Each path below is one point turned by a fixed rotation once a step. After each direction that follows a path, write how fast that rotation turns it, in degrees a step (0 if it stays still).
Each turn is a multiple of 5 degrees from 10 to 175, or 0.
Each row of a path follows its step; steps can be skipped.

step 0: [  5.8  36.2 -11.1   3.7  13.4  -2.8  21.5  40.5 -23.9   8.0  23.2  11.2
  16.7 -22.4  20.6   7.4   6.1  -5.7  -1.5  28.0 -11.5  30.9  15.7  25.8
 -10.5 -11.8   8.1   7.0  19.1  42.3  -4.9   1.7 -41.3 -19.8 -21.2 -40.2
  -3.6   7.4 -25.6  -4.6   9.1]
step 5: [ -0.8  -0.2  -5.9   2.8  72.6   7.3  -9.1   3.1 -18.1   7.6  11.6  19.1
  11.7 -22.4  10.1  20.6  -1.5  13.7  22.2  25.9  -2.2 -23.7  -1.2  29.3
  30.5  31.0  14.4 -21.5 -20.9 -18.2  -6.8  30.0 -34.0 -21.7  10.7  -9.2
   7.7 -16.9  -4.5   2.5   7.3]
step 7: [ 18.8  23.2  10.6  -8.2  27.1 -40.3  -7.9  15.1   9.0   2.0  17.1 -27.3
 -24.2 -30.7 -10.3 -14.7 -14.8 -20.4  -0.8   7.7   2.3   6.8  20.6 -22.2
 -35.4  -1.8  20.1  -6.1   3.6   8.1  -5.3   4.0 -50.0 -30.2 -34.4  15.7
  -1.5  24.8  -9.3 -26.8 -19.2]
step 8: [ 11.2  13.6   6.0  38.2  37.0  -1.7 -40.4 -30.1  12.3  37.8  11.5  -0.9
 -17.6  33.7 -19.5  -5.8 -51.6  -4.7  -5.2  18.4  -8.8 -14.3  -6.5   1.6
  -0.8   3.7  13.8   9.9 -17.9  12.2 -16.8  33.2 -29.0   5.8   1.4  -3.7
 -28.4  -2.6  17.5 -10.2   4.3]
step 12: [ 24.4  33.3 -58.5   3.1  22.4   4.8   0.9  34.8 -43.1  37.1   3.3  -6.1
  13.1   4.9 -22.3  20.0 -12.7  -9.7   9.7   6.5  14.4  -3.1  -0.2   6.7
  36.4   0.9  -0.7  -0.2   3.3   5.0  -4.1 -17.3 -45.0 -18.8   0.2  12.5
   8.5  13.6 -22.3  -8.1  -5.5]
step 14: [  3.7   1.9  39.8  -9.2  47.2 -33.0   2.6 -19.5  -3.3  29.6   5.0  10.0
   5.5  13.6  20.3  13.0 -28.7   7.6   3.9  45.1   0.7  15.5 -13.6 -13.9
  -6.2 -36.7  -2.1   6.7  -6.7  27.2 -18.3  28.9 -37.4 -17.8 -17.7 -21.7
  -2.9  -6.4   5.6  -0.7  -7.8]
step 15: [-15.8   2.9 -25.8  10.8 -20.2  31.6   8.2 -16.1   9.0  50.9  39.6   1.8
  44.9  26.1   7.5  17.2 -20.7  -7.9  30.2  27.0  -7.5  -6.4  -7.7 -26.4
  -4.7  12.2  10.5  19.9  -2.2   9.9 -10.5  23.6 -32.7   3.9  10.9  13.5
 -14.3  17.8  -4.4  15.7 -10.9]
step 20: [-17.8   8.4   7.2 -11.6  20.8 -14.7 -18.5 -39.3  24.1  22.0 -20.3   3.5
  -9.5  -6.2  13.9  -2.9 -14.1 -28.0 -11.8   5.6  -7.0  -8.6   3.4 -35.0
   2.4   5.9  36.6   9.6  18.9  10.3 -25.0  46.2 -33.1 -15.3 -49.0 -12.9
 -16.0   7.9 -16.9  -1.6 -13.2]
Speeds:
[  0.1   6.1   1.5  -3.6  13.3   4.1  -6.2  -6.7  -5.4   7.0  -6.2  -8.4
   5.2   1.5  -0.9  -1.5  -1.7  13.9  -0.7   1.4   4.6   2.8   3.7  -1.2
  -0.3 -10.5  -4.2  -8.7   5.3  -0.7   6.3  -7.6  -5.6  -1.5   9.0  13.7
  11.6  -7.8   5.0  -3.2   3.0] | 160
[-0.2 -5.2 13.7 10.8 -9.8 -4.4  0.5 -5.7 -2.4 10.9  6.5  5.2 -1.1  6.9
  2.2 -7.1  2.1  2.7  9.8 -4.4 -2.0  5.2  4.0  2.6 -0.4 -0.3  3.4  5.7
  8.7 -5.4 13.4  0.7 -9.7  6.2 -2.8  0.3 -2.2  3.6 13.6 -3.7 -4.3] | 55
[ -4.7  -6.7   2.9   0.6  -3.2  -1.9   6.0   8.7  13.2  -5.6   6.1 -10.2
 -10.6   7.3   1.6   1.8  -6.6   0.3   3.3  -3.1  -0.4   4.5   2.8  -6.0
  -1.0   9.0  -1.6   2.1  -1.2  -8.8   1.2  -9.4  -9.3 -11.2  15.1   4.5
   5.7   1.2  -7.7  -1.1  -0.8] | 125
[  0.4   5.1  -3.1  -0.4  -5.3   2.2  13.8   0.2   7.9  -2.4  -7.7  -4.1
 -14.6  -2.2  -0.5 -13.5   5.3   4.0   3.3  -0.7   8.0   7.6  -1.6   4.4
  -7.9  -8.5   0.1  -8.8  -2.1  -1.9  -1.4  17.2  -3.6  -1.7  -8.3   4.3
   3.7   1.9  -0.7  -0.4   4.4] | 115
[ 16.8  -0.9   2.8  -5.0  -2.1   5.4 -17.1  -1.9   8.3  -5.6  -1.1   1.0
 -12.6  -3.0 -13.2  -4.1  -0.2  -1.4  -1.3   3.2  -5.6 -10.6   8.3   2.1
   7.0   0.7   9.8  -1.0   2.0   1.2   6.4   3.4   0.8  -4.8   2.1   2.7
   1.3   6.2   2.7  -5.1   3.8] | 25
[  3.5   7.1  -1.8  -1.7  -9.5  -2.7  -6.1   3.0   2.4   7.2   3.7   4.3
   3.9  -3.0   6.2  -3.3  -4.1  -3.7  -0.8  -5.1  -2.4   8.5  11.3  -1.7
  -1.3  -0.8  -1.4  -9.0  16.4  -8.4  -7.5   1.7  11.6  -6.0  -0.7  -9.3
   7.4  -7.8  -7.6 -10.1  -1.4] | 110
